[[ -8  -6]
 [-21  24]
 [ 19 -11]
 [ 11  14]
 [  0  68]]
->
[[-21  24]
 [ -8  -6]
 [  0  68]
 [ 11  14]
 [ 19 -11]]

[[ 67  -1]
 [-19  36]
 [ 27  29]
 [-46  28]]
->
[[-46  28]
 [-19  36]
 [ 27  29]
 [ 67  -1]]

[[ -1  39  11  16  73]
 [ 35   0   7  34  28]
 [ 31   6   9  34  37]
 [ 22  35  20  37  66]
 [ 45 -20   1  32   1]
 [ 56 -26   7  34 -19]
 [ -3  56  20  18  86]
 [ 54 -21   7  36  -8]]
->
[[ -3  56  20  18  86]
 [ -1  39  11  16  73]
 [ 22  35  20  37  66]
 [ 31   6   9  34  37]
 [ 35   0   7  34  28]
 [ 45 -20   1  32   1]
 [ 54 -21   7  36  -8]
 [ 56 -26   7  34 -19]]

[[  1  -5   2   4  -3  -2   2   4]
 [  2  -6   2   5  -3  -3   3   6]
 [  0   3  -2  -2   2   3   2   1]
 [ 16   5  -1  -7   2   3  -6  52]
 [ 23  -2   2  -3  -2   0  -3  75]
 [-17   4  -2   0   3   1   0 -56]]
->
[[-17   4  -2   0   3   1   0 -56]
 [  0   3  -2  -2   2   3   2   1]
 [  1  -5   2   4  -3  -2   2   4]
 [  2  -6   2   5  -3  -3   3   6]
 [ 16   5  -1  -7   2   3  -6  52]
 [ 23  -2   2  -3  -2   0  -3  75]]

[[ 51  29 -35 -42   6  47  18 -25 -44]
 [ -9 -60 -52 -14  50  65  31 -12 -63]]
->
[[ -9 -60 -52 -14  50  65  31 -12 -63]
 [ 51  29 -35 -42   6  47  18 -25 -44]]

[[-43 -20 -28  16 -80  25 -49   0 -61  14 -20 -22 -14]
 [-21  25 -12  -4  25  44   6 -31   3 -36 -37 -20 -40]
 [ 58  -7   8 -21  16  62  48   7  35  -5   6  27 -46]
 [ 46 -11  33  24  32   1  23  10  52 -12   3  28  28]
 [-12  26  14 -12   8  10  18  22 -15 -17   4 -37   5]
 [ 16 -65 -32 -36 -31  26 -16  22  -1  30   5 -24  -7]
 [-14  -8 -36 -34 -23  44  21 -54  34 -35 -37 -24 -41]]
->
[[-43 -20 -28  16 -80  25 -49   0 -61  14 -20 -22 -14]
 [-21  25 -12  -4  25  44   6 -31   3 -36 -37 -20 -40]
 [-14  -8 -36 -34 -23  44  21 -54  34 -35 -37 -24 -41]
 [-12  26  14 -12   8  10  18  22 -15 -17   4 -37   5]
 [ 16 -65 -32 -36 -31  26 -16  22  -1  30   5 -24  -7]
 [ 46 -11  33  24  32   1  23  10  52 -12   3  28  28]
 [ 58  -7   8 -21  16  62  48   7  35  -5   6  27 -46]]
---
[[ 55 -12 -22]
 [-63 -29 -59]
 [ -1  60   7]
 [ 90 -23   1]
 [ -2  62   8]
 [-59  27   8]
 [-52  26  10]]
->
[[-12 -22  55]
 [-29 -59 -63]
 [ 60   7  -1]
 [-23   1  90]
 [ 62   8  -2]
 [ 27   8 -59]
 [ 26  10 -52]]

[[ 18 -32   0 -42  37]
 [ -5  23  -4   6 -13]
 [ 38   8 -14 -73   2]
 [ 29   4 -11 -57  -9]
 [-14 -20  23  60  28]]
->
[[-42  37  18 -32   0]
 [  6 -13  -5  23  -4]
 [-73   2  38   8 -14]
 [-57  -9  29   4 -11]
 [ 60  28 -14 -20  23]]

[[ 66  20  63 -40  41  67 -35  67 -25 -46  56  43]
 [  9 -27   4  41 -32   3  14  -4 -66  38  22   2]
 [  1  55   8 -53  75  20 -20  37   1 -56 -15 -24]]
->
[[ 56  43  66  20  63 -40  41  67 -35  67 -25 -46]
 [ 22   2   9 -27   4  41 -32   3  14  -4 -66  38]
 [-15 -24   1  55   8 -53  75  20 -20  37   1 -56]]

[[-81   4  36]
 [-76  -1  21]
 [-75   4  28]
 [-86  -6  24]
 [-88  16  25]
 [-87  14  26]
 [-76  16  28]]
->
[[  4  36 -81]
 [ -1  21 -76]
 [  4  28 -75]
 [ -6  24 -86]
 [ 16  25 -88]
 [ 14  26 -87]
 [ 16  28 -76]]

[[-39 -30 -25  31 -24]
 [-31   6  -2  47  -7]
 [-61  19  -5 -14  -9]
 [ 14  12 -29  73   8]
 [-68   7 -18  -3  -3]
 [  7 -24  24  36  19]
 [-34 -26  -2   7  23]]
->
[[ 31 -24 -39 -30 -25]
 [ 47  -7 -31   6  -2]
 [-14  -9 -61  19  -5]
 [ 73   8  14  12 -29]
 [ -3  -3 -68   7 -18]
 [ 36  19   7 -24  24]
 [  7  23 -34 -26  -2]]

[[ 14 -11   1  12  -5  29 -47 -63  -4  21  10  10 -40 -18 -18]
 [ 13 -30 -45  31  21  -7   9  32  35 -27  -2   7 -17 -26  29]
 [ 13 -31 -38  22  -3   1 -13  35  27 -58  27   3 -24 -12  19]
 [ 12  -2   2  15   3  32 -45 -69  -4  17   1  10 -30 -19 -18]]
->
[[-18 -18  14 -11   1  12  -5  29 -47 -63  -4  21  10  10 -40]
 [-26  29  13 -30 -45  31  21  -7   9  32  35 -27  -2   7 -17]
 [-12  19  13 -31 -38  22  -3   1 -13  35  27 -58  27   3 -24]
 [-19 -18  12  -2   2  15   3  32 -45 -69  -4  17   1  10 -30]]
---
[[-27  12 -44  -9]
 [-71   4  16  28]
 [ 28   0   4 -26]
 [-36 -17  -8 -15]
 [  8  51  12 -21]]
->
[[ 12 -44]
 [  4  16]]

[[-68 -11  40  -9]
 [-25   9  -2 -13]
 [-39  -3  27 -54]]
->
[[-11  40]
 [  9  -2]]

[[  5 -21  67]
 [ 79 -29  34]
 [ 44 -83  21]
 [ 13 -14  83]
 [ 21 -89  21]]
->
[[-21  67]
 [-29  34]]

[[-24  -8   5   5   4]
 [ -4 -31  30 -19   0]
 [-16 -10   7   7  15]
 [-65 -50  43  -2  29]]
->
[[ -8   5]
 [-31  30]]

[[ 68 -24   9]
 [-70  -1 -57]
 [ 66 -26  10]]
->
[[-24   9]
 [ -1 -57]]

[[ 53 -60  13 -44]
 [-69 -48 -13 -39]]
->
[[-60  13]
 [-48 -13]]

[[-30 -23 -48 -42  70]
 [ 55 -26 -13   9  -3]
 [  6  32 -11  35 -90]
 [-49  42  79  66  48]]
->
[[-23 -48]
 [-26 -13]]
---
[[-49  12   6]
 [-60 -55  -6]
 [ 14 -69 -66]]
->
[[-49  12]
 [-60 -55]
 [ 14 -69]]

[[-33   0  39 -14  18]
 [  1 -24  64 -13   8]
 [-15 -27  53   2  16]]
->
[[-33   0]
 [  1 -24]
 [-15 -27]]

[[-66  31 -85  45  23]
 [ 27 -27  64 -10 -21]
 [-32  43 -29  14  23]
 [-13  -9  -7  -5  -5]]
->
[[-66  31]
 [ 27 -27]
 [-32  43]]

[[ 62  14  -9 -21]
 [-39 -25  30 -67]
 [-55 -21  49  38]
 [-18  -9  26  51]
 [-28  31 -29 -22]]
->
[[ 62  14]
 [-39 -25]
 [-55 -21]]

[[-73 -18 -67   9]
 [-40 -75 -17 -63]
 [ 54  -2 -86  23]]
->
[[-73 -18]
 [-40 -75]
 [ 54  -2]]

[[ -7 -63 -55 -11 -46]
 [  8  72  41  17  40]
 [ -8  62 -34  20 -27]
 [ -2 -66 -38 -13 -31]]
->
[[ -7 -63]
 [  8  72]
 [ -8  62]]

[[  5  32]
 [-41  -1]
 [ 71  31]
 [ -3   0]
 [ 44 -14]]
->
[[  5  32]
 [-41  -1]
 [ 71  31]]

[[ 34  26  15  27]
 [  6 -66  11  -5]
 [ 47  -6  14 -39]]
->
[[ 34  26]
 [  6 -66]
 [ 47  -6]]

[[ 40 -57 -82 -32 -28]
 [ 47  30  63  12  71]
 [-17  51 -77 -17 -26]
 [-36  78   0  40 -26]]
->
[[ 40 -57]
 [ 47  30]
 [-17  51]]
---
[[-70  58 -23  77 -50]
 [ 67 -62 -29 -48 -88]
 [ 23  76  -3   0  59]]
->
[-70 -62  -3]

[[-26 -20  -9]
 [-35 -27  14]
 [-53 -65 -68]
 [ 29 -28  11]]
->
[-26 -27 -68]

[[-29  -8  -5   7   4]
 [ 24  -6   0 -13  -1]
 [ 11  39  34 -78  11]]
->
[-29  -6  34]

[[  4  -7  38 -78  15]
 [-57   2 -24   0 -56]
 [ 27  24 -37  11  19]
 [-21 -37  15 -41   6]]
->
[  4   2 -37 -41]

[[  4  -6  14]
 [ 54 -33  14]
 [ 43  12  68]]
->
[  4 -33  68]

[[ 62  27  -7  43 -66]
 [ -1 -43  86 -53   8]
 [-31 -17  21 -58   9]
 [ 63 -15 -36 -49  64]
 [ 30  57 -33  25   6]]
->
[ 62 -43  21 -49   6]

[[  1   2   4 -20]
 [ 70  -8  87 -41]
 [ 15  -1  44 -36]
 [-34   8 -23   6]
 [-66  13 -74  24]]
->
[ 1 -8 44  6]

[[-52  46]
 [-38  84]
 [ 63 -33]]
->
[-52  84]
